In the data rows, 128 means zero.
Every row has a hidden score from 0 to 12. What is each row's score? 6 is about the middle.
[135 152 150 111 137 101 150 107] ~ 5
[ 98 153  59 162  92 174  60 161] ~ 12
[135 135 161 120 132 105 148 112] ~ 6
[136 143 148 128 139 113 151 102] ~ 5
[ 92 212  38 100  82 171  82 162] ~ 12
[124 163 139 110 150 107 150  95] ~ 3
[146 109 141 138 129 135 151 126] ~ 6
[136 108 142 139 127 133 151 119] ~ 7
[142 119 161 131 135 103 147 120] ~ 6
[125 152 118 135 145 142 153 126] ~ 4
[116 167 114 133 138 150 151 111] ~ 5
[136 121 156 127 131 105 149 114] ~ 6
[126 138 136 119 143 110 153 121] ~ 4
[153 102 147 129 132 118 149 133] ~ 6
[142 110 158 123 129 117 149 112] ~ 6
[151 101 154 136 137 107 147 127] ~ 5
[ 24 110 109  81 179 169  63 122] ~ 0
[135 119 139 145 129 130 151 130] ~ 6
[136 104 135 138 137 131 151 136] ~ 5
[120 194 134  94 146 101 142  81] ~ 4
[136 120 146 135 137 118 150 128] ~ 5
[ 93 154  49 171  96 192  63 160] ~ 11
[151 101 153 126 134 106 149 125] ~ 6
[143 120 147 112 130 106 152 123] ~ 6
[ 94 162  56 161  96 175  62 157] ~ 11
[ 24 110 106  86 179 175  63 122] ~ 0
[ 98 148  58 167  91 175  60 162] ~ 12
[149 109 139 134 129 115 151 131] ~ 6
[ 94 159  60 164  96 174  61 154] ~ 11
[ 94 207  52  96  68 161  79 165] ~ 12
[103 155  82 146 150 200 151 129] ~ 3
[135 116 139 143 123 147 150 129] ~ 7
[134 144 138 132 137 119 152 114] ~ 5
[ 95 209  53  93  72 157  80 168] ~ 12
[124  62  98 238 154 180  82 123] ~ 3
[156 106 157 133 143 120 148 131] ~ 4
[131 109 130 134 139 153 152 142] ~ 5
[ 25 118 112  84 181 163  62 115] ~ 0
[ 92 207  45  97  71 166  80 170] ~ 12
[ 30 105 112  84 181 166  62 120] ~ 0
[ 92 208  52  95  69 160  80 165] ~ 12
[136 115 143 144 125 131 149 133] ~ 7
[152  96 157 126 134 112 148 111] ~ 6
[121 146 154 126 133 112 148 103] ~ 6
[145 108 159 126 123 110 148 111] ~ 7
[ 63  89  94 135 177 172  59 112] ~ 0
[143 111 157 128 139 108 148 126] ~ 5
[147 123 153 126 130 104 150 124] ~ 6
[ 93 214  47  94  80 162  82 158] ~ 12
[133 148 154 121 149  97 148 114] ~ 4
[137 136 153 118 132 117 150 116] ~ 6
[ 64  85  91 135 174 176  60 115] ~ 0
[126 120 131 149 146 132 151 133] ~ 4
[140 109 157 124 127 101 148 121] ~ 7
[ 99 148  60 167  91 174  60 162] ~ 12
[147  93 142 128 126 114 149 125] ~ 7
[146 103 149 131 129 103 149 129] ~ 6
[148 113 158 125 141 114 148 138] ~ 5
[ 30 194 142   5 119 135 107  34] ~ 8
[139 112 147 123 141 111 151 123] ~ 5
[148 103 149 131 115 108 147 141] ~ 8
[133 130 138 126 138 122 153 122] ~ 5
[137 128 158 134 127 110 148 110] ~ 7
[154 104 154 134 118 111 147 126] ~ 8
[ 95 205  52  96  64 159  78 169] ~ 12
[124 136 142 140 144 132 150 129] ~ 4
[140 110 156 127 124 116 148 127] ~ 7
[139 116 141 137 128 135 151 124] ~ 7
[156 117 155 125 140 103 150 124] ~ 5
[147 124 150 131 137 102 150 122] ~ 5
[152 107 150 129 125 112 149 132] ~ 7
[130 161 147 107 139 109 149 106] ~ 5
[124 185 143 111 145  90 142 101] ~ 4
[139 141 147 132 135 140 150 123] ~ 6
[ 93 162  59 161  96 173  62 155] ~ 11
[141 146 161 124 128 100 147 102] ~ 7
[133 137 133 133 140 134 153 112] ~ 5
[126 116 120 132 126 153 153 140] ~ 7
[144  98 140 134 128 120 150 135] ~ 7
[143  52 101 224 150 161  81 121] ~ 3
[127 124 137 154 141 133 150 126] ~ 5
[102 147  60 168  90 178  60 160] ~ 12
